128 stands for zero in the data rows.
Some points, one per row:
[ 98  88 205 120 170 125 110 179 147 113  96 128 119  95 114 131]
[107 135 111 104 186  85 117  93  90  98 233 128 121 210 171 142]
[ 98 111 145  97 109 128 136 119  89 188 118 114 133 126  92 119]
[132 100  91 121 115 101 147 153 107 103 155 117 135 209 180 130]
[112  92  96 161  91 113 157 166 196 243 162 106 255 118 178 139]
[105  89  90 124 115  93  99 185 187 104 107 100  95 154 103 148]
[165  86 107 166 104 185 113 146 113 128 105 141 128 141 105  93]
[164 118 188  91 164 122 117  90  90 193 112 158 202 232  92 134]
[ 95 140 145 104 106  93 182  85 151  95 150 154 105 109 105  98]
[139 112 163 131 109 160 122 151 168 130 110 105 112 114 145 125]
[115 100 130 108 148 108 110 107 112 170 122 179 128 145 141 141]
[150 112 131 118 106 123 122 108 105 125  87 172 184 161 100 108]
[101 143 105 100 136 123 171 135 122  89 125 236 135 127 117 111]
[103 156 138 102 121 144 135 119  97 159 125 127 129 127 125 141]
[255 112 113 138 112 149  99 128 193 119 132 102 107 109 123 108]
[128 255 122 128 128 133 108  93 188 132 155 109 131 148 182 143]
[121 129 129  89 146 102 159  98 110 105 162 177 167 133  94 136]
[110 120 150 131  86 114 131 107 139 141  96 115 127 120 129  93]
[182 129 102  98 112 146  96 255 105  95 118 120 104 151 109 153]
[136 102 109 121 135 139 117 152 155 168 143 105 255 110 118 146]
[100 131 148 113 104 214 154 129 121 147 109 120 153 120 165  96]
[102  96 145 108 151 105 134 102 109 140 141 114 110 117 122 140]
[103 102 108 120  95 101 116 108 137 124 120 119 148 144 131  96]
[118 138 117 104  94 134 148 128 105 159  98 180 153 132 122 139]
[113 146 146 123 130  91 101 105 115 115  96 134 139  97 129 110]
[124 139 121 112 143 152 120 172 111 255 126 119 155 153 101 133]
[156  95 105 184 101 113 107 105 132  87 141 198 102 132  91  90]
[109 248 110 114 155 109 125  97 110 116 204 114 153 141 201 122]
[177  92 111 152 127 132 130 139 228 130  96 118  92 103 103  90]
[ 99 100 128 175 140 106 119 102 110 174 105 154 104  91 175 255]
[ 96  96 100 125 106  93 109  86 120 207 123 180 130 194 170 114]
[136  97 114 248 141 126  90 113 188 107 107 143 104 102 102  85]
[136 190 195 123 115 171 188 133  93 138  98 109 110 111 174 118]
[114 102 119 105 115 122 139 136 103 152 142 109 144 146 110 109]
[173 111 114 104  98 129 130 117 104 124  99 157 174 140 111 105]
[124 103 166 141 114 189 148 110 204 130 174 129 109 109 163 110]
[102 104  91  98  98  97 174 168 139 110 205  99 154 148 128  92]
[182 128  99 108 125 149 107 148 134  92 167 115 131 188 109 128]
[102 118 108 215 109  97 130 110 141 121 158 128 187  99 209 156]
[112 127 143 104 164 116 107  94 125  98 155 120 165 123 146 147]
[153 111 153  83 218 109 156 162  86 105 153 109 148 154  86 147]
[185 146 104 147 206 120 105 232 105 105 112 109  98 123  99 144]
[108  97 130 121 102 117 121 130 121 187 120 117 130 142 106 120]
[167 124 113 157 120 171  90 104 255  99 176 102 112 158 138 134]
[ 98 212 140 162 117 115 146 126 128 115 127 139 141 118 195 178]
[ 93 255 148  98 104 162 147  91 124  99 109  88 102 105 134  99]
[121 125 113 108 127  99 113 105 128 105 115 144 120 108  99 125]
[154 131 159 108 134 128 120 143 100 100 152  88 104 142 104 117]
[151 111 147 198 120 190 114 122 171 105 123  96 104 119 131 110]
[251 158 125  88 109 212  94 117 174  88 121  99 119 112 100 174]
[ 92 124 150 105 104 127 119 106 119 166 146  99 119 109 127 109]
[110 103 182 123 187 120 101 140 104 138  92 109 107  89 161 119]
[108 128 118 104 106 107 112  90 120 175 125 168 136 156 167 115]
[101  85 157 126 255 129 104 117  95 101  99 109  93  97 118 184]
[102 111 146  95 123 128 116 120  93 233 122 112 151 128  97 110]
[108 130 153 114  99 171 117 122 112 178 101 117 143 125 142 120]
[115 137  92  96 161 105 147 121 105  96 215 141 116 167 116 111]
[103 123 132 178  97 101 106 103 118 191 146 161 153 107 189 147]
[112 117 156  91 111  93 111 117  90 139 225 102 150 125  97 142]
[253 101 102 146 120 154 131 176 118  95 110 132 112 126 109 101]
[ 93 112 163  92 106 148 145 104  95 237 112 125 173 118 100 112]
[102 199 112 119 145 103 127 102 111  88 155 127 159 155 110 102]
[145 106 119 146 114 100  87 102 170 113  98  95  99  99 103  96]
[165  92 104 147  97 172  87 108 242 105 128 123  98 108 108  98]
[110 166 165 103 103 163 173 120  98 111  92 114 118 123 190 104]
[112 137 123 115 108 139 128 115 113 125 104 115 133 142 166 101]
[119 137 101 152 121 131  98 255 101 116 124  89  87  91 111 119]
[124 120 180  92 157 136 189 108  86 118 141 122 116 131  83 131]
[117 114 152  93 111 181 119 116  95 203 105 140 158 132  96 134]
[120 157 145 124 116 142 149 100 134 118 238 101 111 120 122 139]
[151 107  96 132 111 147 198 221 116 117 105 112 140 153 134 103]
[110 164  91 129 103  90 179 140 119 134  95 226 179 169 128 136]
[ 92 137 125  98 161 120  96  93 132  81 231  89  96 177 118  99]
[130 190 157 120 112 136 121 114 101  99  93 100 138 141 180 104]
[176 108  99  98 129 126 170 145  93  85 147 178 112 197 120 125]
[147  95 111 147 133 150 128 133 105  99 123 125  95 107 108 111]
Here are 12 more points, each followed by its number:
[ 98  97 176 106 106 102 119  90 115 118 144 108 105 120 146 104] 0
[125 233 111 129 115 143 107 133 105 102 119 126 141 177 143 105] 1
[113 108 188  83 163 109 156 153  84 127 222 106 125 129  94 121] 2
[141 123  94 123 117 122 108 148 109 113 127 167 190 204 120 112] 3
[100 161 125 144 159  93 114 116 106 153 112 148 143 134 173 164] 4
[179 117 113 150  95 132 127  94 162 118 116 143 122  97 117 127] 5
[102 113 103 193 109  89 118 144 137 181 131 154 101  95 160 169] 6
[109 153 168 111 106 186 188 142 102 125 104 114 118 122 197 102] 7
[114 128  98 108 162 139 148 198 149  95 161 113 103 149 106 148] 8
[112 127 145  86 126  96 136  97  93 133 194 103 156 134 106 127] 9
[144  97 112 169 120 107 111 137 178 141 107 141 105 112 136 140] 10
[173 118 125 106 140 174 122 222 132  98  99  86  90 106  99 108] 11
Which two of these numbered points are nearest to each point below, ignoring the 2 directions in which the first points spread most? Their numbers follow each, nearest first.
[102 108  96 170 103 108 162 217 164 115 104  95 121 135 102 130] > 8 10
[107 104  93 132 100 102 101 134 254 108 107 122 112 143 102 127] > 10 5
[104 175 176 112  98 175 228 154 104 127 107 137 122 122 209  92] > 7 11
[105 118  97 109 146 116 255 137 139 104 153 102 125 178 103 104] > 8 9
[125 114 185  86 149 114 137 169  84 111 184  88 104 122  99 128] > 2 9
[ 96  94  87 170 129 116  93 159 255  98  99 102  92 111  99 107] > 10 8
[101 117 108 176 101  96 116 134 128 199 118 146 112  94 151 180] > 6 10
[ 90 106 171 108 103  99 127  99 112 115 109 100 102 111 174 108] > 0 10
[ 95 101 107 196 144 154 176 176 208 228 133  92 135 120 100 145] > 8 10
[112 201 171 101  95 172 170 120  96  98 101 114 115 108 186  99] > 7 1
[208  88  94 138 118 165 108 151 122 122  95 137 154 149 112  90] > 3 5
[187 104 142 121 149 255 108 231 130  92  99  89  84 103 100 115] > 11 7
[109 171 137 123 166 133 102 123 116 103 137 131 135 125 156 158] > 4 10
[157 137 118 122 115 132 143 112 120 118 200  90 130 142 101 104] > 9 5
[120 255 144 109 131 133 153 108 116 110 139 108 113 156 137 120] > 1 5
[148 169 116 118 152 103  94 101 105 113 139 129 105 146 190 157] > 4 10
[105 198  99 106 117 105 170  93 125  85 236 203 124 128  89 102] > 5 10
[117 130  99 110 174  99 135 147  98 109 184 135 109 161 117 146] > 8 10
[196 104 122 132 120 194  88 255 139  93  92 109  96 106  95 112] > 11 8
[116 137  90 109 150  90 182 143  99  92 155  94 131 190  91 131] > 8 9
[116 112 146  92 137 119 132 114  91 187 133 120 157 133  98 125] > 9 2
[144 125 103 123 113 146 161 130 105 129  98 228 196 156 111 111] > 3 5
[109 111  90 181  83  97 130 151 148 167 138 135 101 103 135 142] > 6 10
[104  92 134  92 109 108 104 131  87 208 119 115 161 140 103 119] > 9 11
[ 89 134 153 111  98 102 117  93 141 107 171  94  98 100 143 101] > 0 9
[107 104 116 169 118 117 105 119 174 119 114 121 121 101 125 124] > 10 4
[110 163 110 109 184  99 150 156 159 101 124  92 171 105  97 136] > 8 11
[112 255 117 135 135 132 105  99 116  99 104 129 138 172 184 130] > 1 4
[ 90 111 108 196  95  94 114 116 185 150 167 148 135 102 172 187] > 6 10
[100 132 132  98 129 116 120 108  96 177 158 107 136 125 119 115] > 9 0
[147 104 106 186 110 120 112 127 157 132 141 147 134 116 148 149] > 10 6
[154 112 136 141 101 125 140  99 132 131 113 149 105 105 128 159] > 5 10
[116 223 117 120 119 150 154 132 104 114 129 132 127 159 165 139] > 1 7
[121 111 137 129 209 105 102 122  92 119  87 141 110  91 132 199] > 4 10
[194  88  96 198 111 191 114 134 112 133 115 161 115 106  97  93] > 5 9
[105 212 106 108 138 101 146 129 100  91 116 129 160 157 129 115] > 1 4
[116 255 128 113 115 109 136  96 121 117 120 111 139 128 149 135] > 1 5
Now 12 new points, numbered from 0 again:
[107 150 127 123 118 116 119 101 122 115 107 103 131 143 209  93] 0
[101 161 163 108  89 148 165 148 121 111  99  97 102 128 184 118] 1
[113 129 166  98  97 182 117 124 110 246  99 131 170 138  86 125] 2
[102 101 116 195 111 108 136 102 135 133 138 166 151  89 160 217] 3
[102 108 124 117  98  97 105  97 122 219 105 121 148 130 132 100] 4
[112 155 110  91 124  96 154  93 167  90 159 203 142 109  92 131] 5
[154 105 107 138 116 166 114 130 109 139  93 127 184 137 122  96] 6
[125 120 120 117 116 140 149 122 169 107 137 106 100 153 124 101] 7
[123 105 106 222 125 112  97 118 179 119 137 135 134 105 133 101] 8
[192  96 117 160 120 161 107 164 110 129 108 164 104 103  99 110] 9
[127 183 171 120  98 168 209 116 141 153  99 112 113 114 155 153] 10
[143 121 115 113 124 126 128 169 134 108 127  99 134 155 136  99] 11
Which two of these numbered points are nearest to each point below, ignoring the 2 directions in which the first points spread most? Their numbers follow each, nearest first.
[112 158  96 113 129  97 129 255 117 104 136 105 179 128 114 132] > 11 6
[127 115 185 108 111 189 114 127 105 255  90  99 167 138 106  89] > 2 11
[104 149 179 115 106 160 162 117 105 115 104 106 116 118 192 108] > 1 0
[129 136 148 129 104 229 153 147 131 116  97 109 108 116 156  99] > 1 10
[141 118  90 129 114 111 226 255  99 128 102 120 164 143 161 115] > 11 1
[191 100 117 121 135 131  93 153  99 131  90 163  87 102 111 179] > 9 4
[113 112 137 152  95 106  99 124 132 107 119 112 158  86 131 255] > 3 8
[128 169 134 114 121 136 108 113 125 116 112  95 113 129 194  96] > 0 1
[118 115  88  97 101  93 255  99 168  92 177 106 142 178 103 112] > 7 11
[ 97 129 166 114 103 146 150 109 101 122 121 103 111 123 183 102] > 1 0
[ 98 105 127 119 106  99 113  96 120 239 127 122 135 142 123 104] > 4 7
[136 126 137 223 134 134  88 104 179 103 103 120 111 110 131  96] > 8 0
[117 119 120 113 121 104  99  92 133 143 133 116 130 112 135 107] > 4 7
[115 117  99 241  92 125  98 150 174 110 159  88 101 118 118 108] > 8 4
[130 101 112 199 121 118  92 105 171 131 104 125 114 107 112  87] > 8 4
[140 114 167 106 121 202 110 154 113 210  94  99 136 123  99  88] > 2 11
[165 101  97 132 103  94 189 226 104 118 124 141 164 164 233 133] > 11 0
[117 167 128 119 110 111 185 150 109 110 139 104 129 123 233 121] > 1 0
[177 121 125 123 126 106 107 174  93 124  89 172  99 106 103 119] > 9 11
[148 114 115 129 129 135 123 143 107 101 109 173 112 123 111 141] > 9 6
[108 157 119 113 120  95 214 108 130  96 196 128 109 138 105 110] > 7 5
[174 117 108 147 121 197 119 128 109 142  92 134 228 143 120  96] > 6 11
[132 255 107 101 103 160 199 146 115 139 104 204 116 155 158 159] > 10 1
[113 119 159 102 121 167 119 117 123 199 198 106 138 134 101  93] > 2 7
[106 201 114 110 121 134 188 131 110 123 126 137 153 137 167 174] > 10 1
[103 137 124 108 110  93 185 102 131 100 130 202 143 130 110 107] > 5 7
[168 104 140 147 109 125 113 104 118 168  90 198  92  94 123 174] > 9 3
[109 108 101 238 100  99 108 107 179 130 147 137 153  89 184 151] > 8 3
[146 250 140 118 122 142 156 124 108 121 113 116 131 141 177 143] > 10 1
[153 121 134 108 140 125 161 153  90 129 106 157 128 118  99 128] > 9 11
[202 138 107 172 135 182  98 116 156 141  98 128 228 135 146  96] > 6 11
[104 144 107  95 118  96 130  90 153  99 130 152 130 111  92  99] > 5 4
[115 147 159 110 103 140 183 106 131 153 129 111 113 123 143 143] > 10 7
[231 118  87 115 107 102 130 102 105  93 161 210  93 194 114 118] > 9 6
[239 101 104 151 105 112 102 132 130  98 132 160 100 137  99 108] > 9 4
[179 108 119 105 125 141 131 174 115 115 103 132  88  98  99 165] > 9 11
[207 100 117 147 124 243 131 136 112 136  96 149 225 151  95  90] > 6 2
